<142>: [ 21.6  -9.5 -21.9   1.7   4.6   5.1  33.0  -2.0   6.0  -8.8   4.1 -23.2
   2.8  -7.1   2.6  11.8  15.6  10.4  24.2  11.9   8.8  -3.6   3.6  -4.9
 -14.0  -1.3   4.2  -2.9   7.8  17.9  25.4 -35.3   8.2   1.4 -30.7 -52.8
  -3.7  -2.5 -24.2   3.4 -40.8]
<174>: [ 35.6  -3.3  12.1  -7.1  -9.1 -23.1  -3.8  -8.8   5.1 -19.4   6.5  -7.9
  10.8   1.4   8.4 -24.9   1.2   9.5  -7.3   4.1   7.0   5.0 -56.2  -4.6
  -3.9  -2.5   2.1   6.2  -1.3 -11.9 -17.3  28.7  -9.2  10.0 -23.2 -14.0
  10.2 -12.9   7.0   1.5 -22.8]
<43>: [ 33.2  -9.1  -3.1 -11.9 -74.7  13.7  32.5  -5.9  -6.9 -15.8  18.8   1.0
  12.6   2.3   0.0  -9.9  -8.2  -0.9  -7.8 -26.8   6.8  -4.7  33.2   5.4
  -0.9  -1.2  -5.5   5.5  -1.2  -6.7  52.8  13.0  -3.4  -2.5 -75.3 -23.2
  -2.6 -11.2  -3.6   7.8  -5.8]
<71>: [ 16.9 -11.8  19.8   2.2  11.5  -5.6   2.4   7.6  -0.2  -0.4  13.7  -4.0
  14.5  -4.7   2.4  11.6 -15.8   5.3  13.4  17.0  -1.9  -0.8  -3.2  -2.5
 -14.1  -3.9  -4.9   0.9   6.2 -10.3  35.9 -51.4   9.9   0.4 -60.3  29.3
 -16.8   7.5  -4.5   2.7 -14.7]
<171>: [ -2.1  -3.1  30.5  -5.3  -4.9  12.0 -10.2   0.6   1.3   4.3   5.6   1.5
  16.8   5.5  -2.5  38.7 -50.3 -22.6   2.9  31.9   1.4 -11.8  33.1 -18.3
   1.1   1.5  -0.5  -8.1   1.2  -2.1 -29.9  -5.2  -5.1  -2.1  -8.5 -23.1
  10.4  -7.7   3.1   2.3   1.3]
<178>: [ 24.6   0.8  30.3   3.3 -29.1  -1.7  33.8  -3.0  13.0   7.7   5.5   4.4
   1.0  -5.8  -0.9 -37.8 -13.7  -0.2   9.0  -8.0  -6.3  -5.7  62.3  -2.4
   0.9  -0.3   5.0   1.1  21.6  31.9 -33.4  29.2 -14.2   0.6 -13.1 -13.9
   0.5  -0.5  -3.1  -0.6  -4.4]
both <174> <178>:  -> [5.0]
q: [ 35.6  -3.3  12.1  -7.1  -9.1 -23.1  -3.8  -8.8   5.1 -19.4   6.5  -7.9
  10.8   1.4   8.4 -24.9   1.2   9.5  -7.3   4.1   7.0   5.0 -56.2  -4.6
  -3.9  -2.5   2.1   6.2  -1.3 -11.9 -17.3  28.7  -9.2  10.0 -23.2 -14.0
  10.2 -12.9   7.0   1.5 -22.8] -> <174>
q: [ 16.9 -11.8  19.8   2.2  11.5  -5.6   2.4   7.6  -0.2  -0.4  13.7  -4.0
  14.5  -4.7   2.4  11.6 -15.8   5.3  13.4  17.0  -1.9  -0.8  -3.2  -2.5
 -14.1  -3.9  -4.9   0.9   6.2 -10.3  35.9 -51.4   9.9   0.4 -60.3  29.3
 -16.8   7.5  -4.5   2.7 -14.7] -> <71>
both <142> <178>:  -> [21.6]
q: [ 21.6  -9.5 -21.9   1.7   4.6   5.1  33.0  -2.0   6.0  -8.8   4.1 -23.2
   2.8  -7.1   2.6  11.8  15.6  10.4  24.2  11.9   8.8  -3.6   3.6  -4.9
 -14.0  -1.3   4.2  -2.9   7.8  17.9  25.4 -35.3   8.2   1.4 -30.7 -52.8
  -3.7  -2.5 -24.2   3.4 -40.8] -> <142>

<174>: [-87.5  38.1  -1.4 -39.1  59.1]
<43>: [-35.1  38.1  60.0  -1.4 -26.5]
<142>: [-18.4  59.1 -26.4  13.6 -26.6]
<150>: [-18.3  59.1  -1.5 -18.4 -41.3]
<179>: [-42.7  42.6 -26.5 -26.5  -8.5]
both <150> <174>:  -> [59.1]
both <142> <174>:  -> [59.1]
both <179> <43>:  -> [-26.5]
both <43> <179>:  -> [-26.5]
q: [-35.1  38.1  60.0  -1.4 -26.5] -> <43>
both <174> <150>:  -> [59.1]
q: [-18.3  59.1  -1.5 -18.4 -41.3] -> <150>

<43>: [-36.7  30.4 -45.6  15.9 -47.5  47.1 -17.3  25.9  38.6  36.5 -19.5 -63.5
 -22.2 -44.8 -47.4   8.9   7.0  65.1  22.1 -23.1  13.6 -32.8  -4.0  -2.5
  38.5  59.8  -1.9  25.4  -5.2 -65.9   9.6 -33.1 -23.0  -0.3  18.0   6.3
 -68.2 -64.4 -25.8   4.5 -28.9   7.3  -9.2]
<142>: [ 22.7  44.4 -38.6  19.5 -10.0   1.6 -39.7   3.2  66.9  20.5  12.4  18.2
 -73.8  -7.0  33.3  42.7   2.1 -29.5  24.9  11.9 -35.8  -7.6 -19.4  13.2
 -55.6   1.0  -7.9  -2.5   1.8   7.1   7.2  66.9  -5.1 -22.2 -18.4 -19.8
  53.2 -21.7  24.3   8.2  31.7 -25.6  46.9]
<137>: [ 31.7  50.1  -6.9  -0.2  75.5  31.6  79.8  -6.9 -28.4  24.4   4.8 -31.5
 -33.1  24.4 -22.0  18.5  39.9   1.1 -31.7  11.5  -7.1 -55.9   0.2 -23.6
  35.2  58.7 -12.1  -4.5 -23.0  24.2  12.6 -24.8  -4.1  25.4  26.1   6.1
  14.6 -19.5  16.5  30.5  75.8 -45.2  -8.3]
<205>: [-36.7  30.4 -45.6  15.9 -47.5  47.1 -17.3  25.9  66.7  36.5 -19.5 -63.5
 -22.2 -44.8 -47.4   8.9   7.0  65.1  22.1 -23.1  13.6 -32.8  -4.0  -2.5
  38.5  59.8  -1.9  25.4  -5.2 -65.9  51.5 -33.1 -23.0  -0.3  18.0   6.3
 -68.2 -64.4 -25.8   4.5 -28.9 -30.4  -9.2]
<171>: [-39.3  26.9 -35.5   8.8 -45.1  44.4 -16.9  30.9  38.9  32.1 -16.8 -57.3
 -18.4 -48.1 -50.3   8.0  19.8  58.6  18.3 -17.5  11.5 -35.9   2.7  -6.5
  40.6  56.7   5.1  24.2  -0.9 -68.0  18.8 -33.7 -20.4  -3.0  16.7   6.8
 -69.9 -65.8 -23.7   2.1 -33.8   9.4  -4.4]
<174>: [  2.4  29.0 -17.4  13.0 -42.8  53.2 -11.9  32.4  27.2  20.7 -49.8 -61.2
 -51.8 -36.4 -50.5  12.0  19.0  74.1   4.2 -16.2  19.5 -26.5 -26.5 -23.5
  15.7  48.5 -14.7  49.5  -5.9 -59.1  17.0 -20.7 -23.3  17.3   7.5  14.4
 -46.1 -78.3 -24.3  15.1 -33.3   4.4 -13.1]
<28>: [-46.4  32.9 -21.4  13.6  51.3  45.7 -10.7  37.0  28.6  22.5 -42.2 -62.6
 -58.4  51.4 -41.4   6.6  19.8  73.6   7.5 -14.3  22.5 -26.1 -27.3 -19.8
  16.2  58.5 -10.9  56.1  -1.4 -64.5  11.9 -18.1 -23.8  21.6   6.2  12.3
 -47.0 -82.4 -27.2  13.2 -37.6   2.4 -19.4]
<150>: [ 26.7  45.7 -17.6   1.8  10.3 -25.9 -36.8   2.2  51.4  15.6  16.2  -1.3
 -51.1   2.6  24.5  54.3  19.4 -17.6  46.0   6.9 -11.6  -1.4 -13.1  18.1
   2.5  30.3  29.7 -10.5   0.1 -12.5   4.0  77.4   3.1 -24.7 -21.8 -15.5
  49.4 -13.7   9.8  23.7  18.5 -46.6  46.6]
<178>: [ 31.7  45.7 -23.3   5.0   6.9 -22.1 -34.5   1.0  47.3  20.2  19.7   0.0
 -52.1   7.3  22.1  54.4  16.3 -16.6  28.8   1.6 -10.5  -0.3  -7.2  15.8
 -48.8  31.1  22.6  -6.6   3.4 -13.4   5.6  79.8   2.5 -12.9 -20.5 -11.5
  50.9  -8.5   8.8  38.0   7.6 -47.1  44.4]
<68>: [-46.4  32.9  24.3  13.6 -46.4  45.7 -10.7  37.0  28.6  22.5 -42.2 -62.6
 -58.4 -35.8 -41.4   6.6  19.8  73.6   7.5  24.2  22.5 -26.1 -27.3 -17.5
  13.7  57.2  -7.1  55.1  -3.5 -64.6  21.3 -17.9 -25.4  20.6   8.4  16.2
 -49.1 -81.4 -29.6  10.0 -40.0   1.5 -10.4]
<179>: [-34.0  31.0 -44.7  14.8 -46.8  47.9 -12.9  28.5  37.1  32.2 -20.9 -58.5
 -28.4 -47.1 -53.3  10.2  16.6  63.0  27.4 -19.3   2.7 -33.2  -8.3  -2.3
  44.2  60.3   3.4  23.9  -6.4 -66.7  18.4  51.4 -20.7  -0.4  16.0  10.8
 -71.2 -75.2 -27.6   4.0 -31.2  11.7 -10.5]
q: [-46.4  32.9 -21.4  13.6  51.3  45.7 -10.7  37.0  28.6  22.5 -42.2 -62.6
 -58.4  51.4 -41.4   6.6  19.8  73.6   7.5 -14.3  22.5 -26.1 -27.3 -19.8
  16.2  58.5 -10.9  56.1  -1.4 -64.5  11.9 -18.1 -23.8  21.6   6.2  12.3
 -47.0 -82.4 -27.2  13.2 -37.6   2.4 -19.4] -> <28>
both <28> <179>:  -> [51.4]
q: [-36.7  30.4 -45.6  15.9 -47.5  47.1 -17.3  25.9  66.7  36.5 -19.5 -63.5
 -22.2 -44.8 -47.4   8.9   7.0  65.1  22.1 -23.1  13.6 -32.8  -4.0  -2.5
  38.5  59.8  -1.9  25.4  -5.2 -65.9  51.5 -33.1 -23.0  -0.3  18.0   6.3
 -68.2 -64.4 -25.8   4.5 -28.9 -30.4  -9.2] -> <205>
q: [-39.3  26.9 -35.5   8.8 -45.1  44.4 -16.9  30.9  38.9  32.1 -16.8 -57.3
 -18.4 -48.1 -50.3   8.0  19.8  58.6  18.3 -17.5  11.5 -35.9   2.7  -6.5
  40.6  56.7   5.1  24.2  -0.9 -68.0  18.8 -33.7 -20.4  -3.0  16.7   6.8
 -69.9 -65.8 -23.7   2.1 -33.8   9.4  -4.4] -> <171>

<137>: [ 34.8  24.5 -26.9  19.5 -15.2 -37.4  22.2 -45.6  35.3  39.3  28.6  17.4
 -26.8 -31.1 -23.9  38.8  19.1  21.7]
<28>: [ 22.0 -24.5  31.2  11.6 -37.1 -34.9 -30.4 -81.6 -38.2 -35.1  30.6  24.8
  13.2  32.8  -2.7  30.4  17.1  15.4]
<71>: [ 44.9  26.6 -27.1  16.9 -22.8 -35.7  29.1 -48.8  37.7  39.4 -23.9  21.6
 -21.3 -36.7 -19.9  22.2  29.0  20.0]
<179>: [-21.5 -24.8  47.2 -13.5 -43.7  10.6 -24.6 -85.9 -41.8 -35.4  45.0 -18.5
  32.0  44.9  33.0 -11.7 -32.4  -9.7]
<174>: [-20.3  30.9 -31.9  -5.9  -1.4  42.0  35.9  19.8  38.5  31.5 -30.1 -23.3
 -25.6 -28.6  28.8 -24.0 -25.3 -20.3]
q: [ 22.0 -24.5  31.2  11.6 -37.1 -34.9 -30.4 -81.6 -38.2 -35.1  30.6  24.8
  13.2  32.8  -2.7  30.4  17.1  15.4] -> <28>
q: [ 34.8  24.5 -26.9  19.5 -15.2 -37.4  22.2 -45.6  35.3  39.3  28.6  17.4
 -26.8 -31.1 -23.9  38.8  19.1  21.7] -> <137>
both <179> <71>:  -> [44.9]

<150>: [ -5.5 -31.1  16.6 -44.7  39.2]
<43>: [ 75.6   5.5 -80.7 -30.6  -5.5]
<174>: [ 18.6 -40.7 -28.8   8.9 -34.6]
<137>: [ -5.6  -8.6 -30.5  -2.6  16.6]
<205>: [ 37.6  16.7 -30.6 -46.5   3.7]
<28>: [ 9.4  3.9  1.1 30.4 -8.6]
<71>: [ 44.2   6.7 -31.1 -54.0  -4.3]
<68>: [-78.1  -8.4  56.8  42.4  34.0]
both <43> <205>:  -> [-30.6]
q: [ 9.4  3.9  1.1 30.4 -8.6] -> <28>
both <150> <43>:  -> [-5.5]
q: [-78.1  -8.4  56.8  42.4  34.0] -> <68>
both <137> <150>:  -> [16.6]
both <71> <150>:  -> [-31.1]
both <28> <137>:  -> [-8.6]

